Each path below is one point turned by a fixed rotation once a step. After each direction that follows a path, write how fast that rotation turns it, in degrees each step (0 if it stays still).
Each turn is a multiple of 5 degrees from 10 to 175, or 0.
Each row of a path follows its step; steps can be skipped.
path 1
step 5: [ 30.9  -6.3  21.5  -7.0 -19.4  11.9  -8.0   1.3  -4.7  -3.1 -15.7 -12.5
   9.6  -0.8   0.1   4.7  -7.7  21.4   5.9   2.1  -8.7 -12.2  -2.9 -17.8
  11.6  27.4  10.8   2.7 -13.8 -15.7   0.4 -39.8  -5.4 -13.6   1.9   1.9
  12.4   3.1  19.4   1.0   2.2  -5.2  -1.9  -2.8 -10.6  -0.6  16.7  -7.6
  14.2 -12.1   8.4 -17.4  -1.0  15.0   5.5]
step 8: [ 17.6   2.9  15.7   3.1 -24.4   5.2  -5.9  -2.0  10.0   7.4 -16.4 -20.2
   5.0   4.2  -5.0 -13.2  18.6  -3.9  -8.7   5.1  15.5  -8.0 -11.6 -24.6
  14.6  26.4  23.5  -0.6  -8.2   3.0  11.7 -20.4 -10.7   4.3  -3.5  10.0
   5.2  -1.6   7.3  -5.5 -22.6  -5.2  12.8   3.4 -18.6 -19.7 -18.3 -18.2
  -1.7  -0.3  24.0   5.0   2.7  -5.1  -3.3]
step 19: [  9.9  -4.7   4.8  -7.7 -24.0   2.9 -30.3  -7.0  10.8  -3.7   2.1 -27.2
  -1.1  -5.7 -16.9  -2.7  -3.9  11.8 -17.1  11.5  -0.5   2.0   2.5 -20.7
  10.6 -18.0  -4.2  14.2 -10.1   8.8   5.1 -26.7  -6.4   2.1 -11.5   7.1
 -16.7   5.8   8.5   6.5  -8.8 -13.4  17.8  -0.3  14.7  18.1  11.5 -16.8
 -13.2 -22.5  -6.9  -4.8  13.2   2.7  13.6]
step 21: [ 15.2   3.7  13.3   6.9  18.6  10.8  11.7 -10.4  17.3   2.6 -24.0  10.6
  -3.1  26.3   9.1  -7.2  -9.2   5.7  12.5 -11.1  -8.0   4.7 -19.5 -16.3
  -1.2   6.2  19.3   2.4  -4.9 -13.3   9.9  -0.8 -20.8 -14.5  20.7   4.0
   4.6  11.1  19.9  27.0   1.4  17.9  -0.4 -19.3 -11.5 -14.9 -13.7 -19.9
   4.7  -2.4  -1.0  -3.2   2.9   7.8 -12.1]
step 25: [  7.9  14.2  17.9  11.6 -16.3   4.9  -6.0  -5.2  16.6   1.6 -26.2 -25.4
   5.2  25.8 -10.2 -21.0   5.9  26.0   9.4  22.1   9.1  -2.1 -11.6  -7.4
  15.1  -1.8 -18.5   1.7   3.4  -9.5  -5.2   4.0 -16.9 -21.2  13.3  10.9
  -3.2   2.6 -11.7   4.5 -10.4   0.4  16.1  -2.0  -1.2  -7.2 -20.3  14.8
 -19.4  -3.3   9.5  -8.1  -1.9   6.4  -4.7]
step 29: [ -6.8  -7.3   3.8  -1.8 -10.6  22.4   2.9 -13.4  24.4  -2.2 -16.1 -21.5
   6.4   8.5 -17.8 -28.9  -7.6  -2.0  -4.9  -2.7  -7.5   6.5   0.7  -3.0
  -8.1  15.1 -12.2  11.6 -28.2 -19.9   8.7  21.8 -10.6  -2.3  -0.2  -1.6
  -7.6  -7.9  22.6  -4.0  -5.3  -1.7  10.8 -20.9  30.4   2.7  -5.8  -1.1
   0.3   0.5 -18.5  12.7   1.1  -0.8 -14.7]
step 32: [ 19.6   5.9   1.2   4.9   1.0  16.0 -22.6  -6.7   2.6  -8.2  -6.6  -5.5
  -3.9   6.2 -17.7 -20.7 -19.9  11.9  -3.9   9.9 -12.8  -7.3  -3.1   0.2
 -16.6  20.3  -4.9  20.1 -18.9  -0.2  -8.5  17.7 -15.3  -7.0  22.9  -0.4
 -14.9 -16.6   0.0   4.2  -0.2   3.6   1.4 -26.7  11.7   6.9  18.6 -32.8
   8.7  -9.4   3.1  -0.7  -6.2   8.5   8.6]
step 34: [  2.6  -4.6  -1.0  -9.8 -32.1   7.0  -3.0  -2.6  21.2   3.0  -3.7 -12.4
   4.1  -3.1  -5.8  -3.7  16.8  12.7 -12.6  -4.0   0.0  -2.8   6.4 -13.9
   8.0  12.3  19.0  -1.7  -4.4 -13.2   3.6 -28.3  -3.2 -24.4  -6.6  -0.3
   5.9  18.2  24.4   3.4 -18.6  13.2  12.3  13.6 -28.5 -15.0 -14.7  -4.7
  11.2  -7.0   2.0  14.1  17.2   9.2 -13.0]
[-1.1 -1.1  3.3  2.7  3.7 -4.5 -3.6 -3.9  1.7  1.0  0.1  2.8 -3.6  0.0
 -6.7 -8.3  0.0 -4.3 -8.0  7.7  1.5 -7.3 -4.3  8.7 -7.7 -2.2 -2.0  4.0
  1.2  0.5  0.5 -3.6 -1.1  0.7 -3.8  3.7  6.3 -0.6  3.5  5.1  3.1 -4.7
 -4.0 -0.4  1.0 -0.6 -4.2 -1.3 -1.8 -1.6  0.8  5.6 -2.7 -2.2  3.1]
85
[ 2.1 -2.2 -4.2  0.5 -4.3  1.7 -5.2 -3.8 -5.3 -5.0  8.8 -3.2  4.9  5.8
 -0.7 -1.0 -2.3 -0.5 -1.0 -0.1  3.7 -0.4  1.7  2.3 -3.3  1.9  1.0 -1.3
 -1.4 -6.5 -1.2 -2.6  0.6  4.5  0.7  3.1 -3.8 -7.5  1.7  1.0 -7.0 -8.8
  3.9 -3.4 -6.5 -4.4 -1.0  4.8  1.5  4.4 -4.1 -2.2 -6.6  5.3 -0.8]
120
[ 3.8  9.8 -3.3 -0.7  1.2 -0.4 -0.3 -4.1 -3.3  1.0 -5.0  9.8  1.4 -2.0
  0.7 -8.0  4.1 -3.7  0.0 -0.3  7.1  0.7 -3.2  1.8 -0.6 -0.5  5.8  0.0
  3.2 -5.0  3.3  0.4  0.4  2.0 -0.3  0.2  0.4  3.2  0.0 -3.8 -5.0  6.5
  7.0  0.9  4.0 -5.5 -4.5  4.3 -0.2 -0.9 -4.3 -4.8  6.4  3.1  1.2]
80
[ 0.2 -2.8 -7.4 -4.0 -3.6  8.5 -4.5 -0.2  0.0  1.6 -6.4 -1.3 -7.1 -7.5
  0.2 -2.8 -7.7 -2.1  2.8  3.1 -2.4  5.3 -2.6  6.1  1.2 -2.3 -5.1  2.0
  0.4  2.5  2.4 -1.0 -0.1 -1.8  3.7 -6.9 -3.4 -2.0 -2.2 -1.9 -0.2 -7.2
  5.7 -0.6  6.7  4.0 -3.2  1.1 -2.9  0.0 -2.0 -0.6 -3.8  1.5  4.5]
110
[ -0.8   0.1  -8.4  -5.4  -4.9  -1.1   2.2   3.4  -0.5   2.3   2.6   2.0
  -3.9  -0.8   2.3   0.8   4.7  -1.4  -7.3  -1.5  -6.5   0.2  -3.6  -4.3
   0.5   0.8   0.6   1.7   0.3   1.2   1.3  -8.1  -2.1   5.7 -12.1   2.7
  -4.2   1.8  -5.6  -4.4  -2.2  -3.0   3.8   1.9  -4.6  -4.3   1.9  -5.3
   1.0  -2.5   2.9   3.0   0.8  -3.4   6.2]
95
[-2.9  1.6 -1.4  4.2  0.4 -3.4  6.6 -1.7 -6.0 -0.3 -4.6 -0.5 -2.2  5.2
  1.0 -6.5  2.2 -1.0 -1.0 -3.9 -4.0 -3.1  5.2  1.3  5.2  5.5 -9.3  3.2
 -1.8 -4.1  1.3  7.6  9.7  0.4 -3.0  2.9 -0.9  1.3 -1.4  2.1 -4.7 -2.1
  3.6  4.8  3.5  5.5  2.0  5.2  1.1  0.2  1.2  1.6 -5.2 -5.0  1.4]
25
[ 1.8 -1.0 -0.8  0.4  4.5  1.7  7.1  1.7  0.2  1.1  2.1 -5.4 -0.4 -1.5
 -2.9  0.9 -1.7 -1.3 -1.4  4.8  8.3  0.0  1.6 -6.4  4.1  3.3  1.3  2.1
 -0.9  0.2 -4.0 -3.3 -0.5  6.6 -4.9 -3.9  2.5 -4.0  6.8 -2.2 -4.2 -5.5
 -2.3 10.4  6.2  6.5 -4.7 -1.3  3.2 -2.3  1.2 -1.2  5.1  6.8  0.4]
100
[  2.6  -0.2   1.1  -1.8   2.8  -5.4  -1.8  -2.4  -2.1   7.9  -6.2  -3.6
  -0.8  -0.8   2.8  -2.7   4.0  -3.5   5.9   0.9  -3.0 -12.1   0.1  -0.9
  -1.2  -1.4   6.9  -3.4  -1.0   2.2  -3.3  -4.3   1.7   4.5   3.3  -7.1
 -11.1  -0.4  -2.8   1.1  -4.1   0.1  -6.0   0.3  -0.1   1.8  -0.6  -1.8
   2.1   5.9  -1.7   1.0  -3.9  -0.6  -0.6]
80
path 2
step 4: [  2.9   9.7  11.2 -18.6  -8.0  32.7  -5.8  -1.6 -15.2   3.8   0.7 -21.4
 -20.7   9.3 -13.6 -16.0  17.0 -25.7   3.3   1.0 -16.0   4.4  -1.5 -14.3
 -12.1  -7.8   3.9   0.3   1.3 -26.2  25.2   7.1  -4.0 -19.3 -17.6 -11.4
 -12.1  -1.5   6.4  15.8  -0.5  11.4 -14.0  -6.8  -3.0 -21.4 -12.9 -18.1
  -6.8 -12.6  18.8 -10.0  -8.8 -27.9  -2.5]
step 9: [  3.2  20.8 -16.2  -7.9  -9.9  13.8 -10.4  14.5 -23.5 -35.8  -5.1 -12.1
  -8.8  -6.3 -15.7  26.5  -9.0   7.8   6.4   1.9  11.2  -1.9  -3.7  -8.7
 -16.9 -10.3  -3.4   1.4  14.8  24.2  -4.5  16.1  16.4  -0.9 -12.4  11.6
  -5.3 -26.7  -0.2  -8.0   9.0  -8.5  19.4 -12.0  -0.4  11.9 -30.5 -15.7
   8.4   3.0   2.6  26.6  -8.3  -1.6  -5.7]
step 13: [  0.2 -16.8  27.7 -17.6  -0.1  10.3  -0.8  23.8  -4.2 -23.7  -4.4   7.5
   4.8   3.2  10.6   5.8   6.0   5.2  -5.8 -13.7  -5.0   6.7   3.5  11.2
   9.5  20.9  22.5 -16.7  -0.1   1.6   0.6  -8.3   6.9 -19.6  -4.9 -13.4
  -3.6   2.0  15.5 -27.5 -26.9   5.4 -19.4  -0.5 -11.2 -17.1   2.5 -10.8
 -15.9  -1.6   4.6  35.5  25.8   3.8  12.7]
step 16: [ 13.9   7.0  31.5  -2.3   6.6  14.5 -10.0   7.5   5.3 -13.7   3.5 -16.9
 -23.1  11.4  -3.2   7.2  22.6   0.8 -23.3   0.7 -12.0 -10.8 -20.1  14.4
  -9.4   1.8  21.9  -8.0  19.5   0.7  14.8   3.6 -12.7  -2.9   1.2  12.4
  -3.7 -16.1  29.8  15.6  -4.8   0.0 -22.3   5.3   4.9 -20.6 -12.4  -0.1
   0.3 -17.9   0.4  13.7   4.9 -16.1  27.5]
step 18: [-13.9   1.6  -9.3  -9.8  -7.9  19.0  12.1 -10.6  -2.7  -9.2  -8.3 -28.2
   4.7   3.2  33.4   2.9   5.7 -18.5 -18.3   2.0 -19.5   1.0   0.4   4.1
   3.6  -3.5  -6.8  20.7   9.4   4.2  -9.0  -7.8 -12.4 -16.5  29.9  19.8
   1.6 -11.8 -19.2  -6.6 -14.1 -14.4   4.1  -4.7  -6.9  25.1  -2.1  -1.5
 -19.0  13.4  33.4   4.7  10.8  14.8  -7.7]
step 19: [  7.7  19.1  -3.5   9.7  15.8  14.7  -5.7 -16.9   9.1 -10.6  15.3 -10.9
   2.1   7.2  -9.6  -7.1  -7.6  -9.6 -24.3   1.3 -14.4 -13.1   2.9 -22.7
   7.1  -3.0  17.1 -16.5  26.2 -23.3  18.0 -18.5  -7.4 -29.5 -14.6  12.2
   4.4 -13.5  -2.4  13.5  -7.1 -10.1  10.6   3.5   4.0  -9.0 -10.3 -32.6
 -10.8  -8.5  -4.1  19.0 -12.3 -15.6   5.0]
step 20: [-12.7  -4.2  -4.5   1.8   2.5  25.4   5.7  18.5  -8.7 -11.2 -22.5  21.0
   3.4   3.6 -29.1 -16.3   0.3  15.7  -6.3  -7.2   9.6 -29.4  -1.1  -4.5
   1.5   7.9  22.1   8.8 -18.5  11.9  -5.8  -8.9  -0.6 -13.3  -3.4 -11.6
   3.2 -18.0  -5.3   0.9  -2.9 -17.9 -13.9 -17.5  31.3  20.8 -11.8 -11.2
  19.4  24.5  -3.3   8.3 -13.4  -7.2  -2.7]
step 24: [ -3.0  10.3  -1.6 -12.6  -2.8  10.1 -13.6  -3.9 -22.7  -0.6   6.9   7.3
  -0.2 -23.3  14.0  25.5  -1.4  14.1 -26.7   9.1  14.7  -8.9   2.8 -11.9
 -10.5  20.8  -4.2  -3.6  17.2  11.4  -0.5  18.9   8.6  -1.8 -25.4  -7.6
  -6.3 -10.7  14.9 -11.6 -23.3  10.5   2.4 -43.2 -27.4   3.4 -12.9   1.6
 -15.1   0.5   5.3   6.7   4.5  -7.8 -10.5]
[ 0.3 -1.3  6.2  0.8 -0.9 -8.6  5.8  2.7  1.0 -2.2  0.3  2.7  1.0 -8.2
 -2.1  0.0  0.9  5.5  2.3  7.7  0.3  3.7  0.0 -3.1 -5.4  7.2  6.1  3.5
  1.9 -6.7 -0.8 -3.5 -4.8 -3.9  2.3  1.9  4.8 -3.6 -1.3 -0.1  6.0 -2.2
 -0.1  0.0  7.1  0.4  2.7 -5.6  2.5 -3.9 -6.1 -2.8 -0.2  2.7  1.2]
125
[-2.8 -0.8 -4.6  3.8 -1.3 -5.3 -1.4 -3.2 -1.7  1.6 -9.3 -1.4  2.5  1.1
  0.1 -4.7  6.3  1.6 -4.9  1.0 -0.1  0.0 -1.6  1.0  3.9  0.7  5.1 -3.6
  1.4  0.9  1.9  0.4  4.5  6.3  0.6 -7.5  3.9 -0.5 -6.1 -4.6 -2.1  9.8
  0.7  2.9 12.8  0.6 -1.3  0.5  1.8 -1.4  1.4  0.2 -1.8 -5.1  1.5]
120
[ -9.1  -2.3  -6.8  -1.1   5.7  -0.7  -2.6  -0.5  -2.0  -0.1  -5.0   3.2
  -0.5   3.7  -5.6   5.1  -1.3  -4.3   6.1   6.9  -1.2   0.2   1.5   0.9
   2.8   0.5  -3.9  -2.5  -4.6  -1.2  -2.0   4.6 -12.4  -1.4   4.0   0.3
  -1.8  -0.3   6.5  -6.2   3.3  -1.8   2.0  -1.7   4.4  -2.6  -2.0  -0.4
   1.1  -3.3   4.4   2.6  -5.0  -0.6  -0.8]
130
[-2.7  4.1 -3.3 -3.9 -3.5  2.2  2.9 -1.9  3.4  4.3  4.3 -6.9  6.9  2.5
  1.5  2.6  2.2  4.7 -1.3 -0.6 -0.3  3.9 -1.0  3.0 -2.3 -2.6  4.1 -3.8
 -4.5  1.6  0.8 -6.0  0.3  8.2 -0.6 11.2 -1.4 -4.5  3.0 -1.7  2.2 -5.6
  2.7  0.5  3.4 -1.7  4.4  5.9  1.3 -1.6 -2.5  2.1 -7.4 -2.0  6.0]
160
[ 1.3  3.3 -0.9  4.2  2.7  4.7  5.8 -7.2  0.6  0.1  0.8  3.3  1.7  1.7
  0.0 -3.1 -1.5 10.7 -0.6  8.1 -5.9 -2.3  4.0 -1.0 -0.6 -0.4  4.2 -2.9
 -0.2  2.6 -4.2  4.7 -6.4  6.0  4.1 -3.9 -5.8 -0.4 -1.6  4.2 -6.6 -0.4
  2.7  3.5 -3.9 -1.5 -4.2 -2.3 -6.1  2.7 -6.4 -2.9 -0.5  0.6 -0.5]
85
[ 7.2  5.8 -5.9 -4.9 -0.6  2.6 -2.0  1.7 -1.4 -0.5 -7.3  5.2  1.2 -4.0
  5.4  8.8  5.1 -5.5 -4.2  4.9  0.4  0.8  3.8  0.6 -6.0  1.4 -3.8  2.6
 -1.8  0.8 -3.1 -0.8  4.0  4.2  4.0 -2.2  4.9  0.9  3.1  2.4  2.2 -3.4
  8.7 -1.2  2.4  7.0 -1.0  0.6 -5.4  2.7 -1.3 -2.4  1.7  1.0  0.0]
120
[-0.3 -4.1  1.4  6.8 -6.3  4.9 -2.6 -5.5 -0.7  1.6 -4.3  0.1 -4.7 -3.7
  6.5  0.7  1.5  3.9 -0.5  3.4  1.6  4.6  1.9  4.9 -8.6  1.9 -2.5 -2.8
 -1.0 -3.8  6.0 -1.4  0.1 -4.3  4.9 -3.5 -1.1  0.1  6.3 -2.0  2.6  4.0
 -7.4  0.9 -7.0  0.1  0.2  7.3 -1.3 -4.7 -0.2 -0.7 -4.1 -5.7  0.4]
35
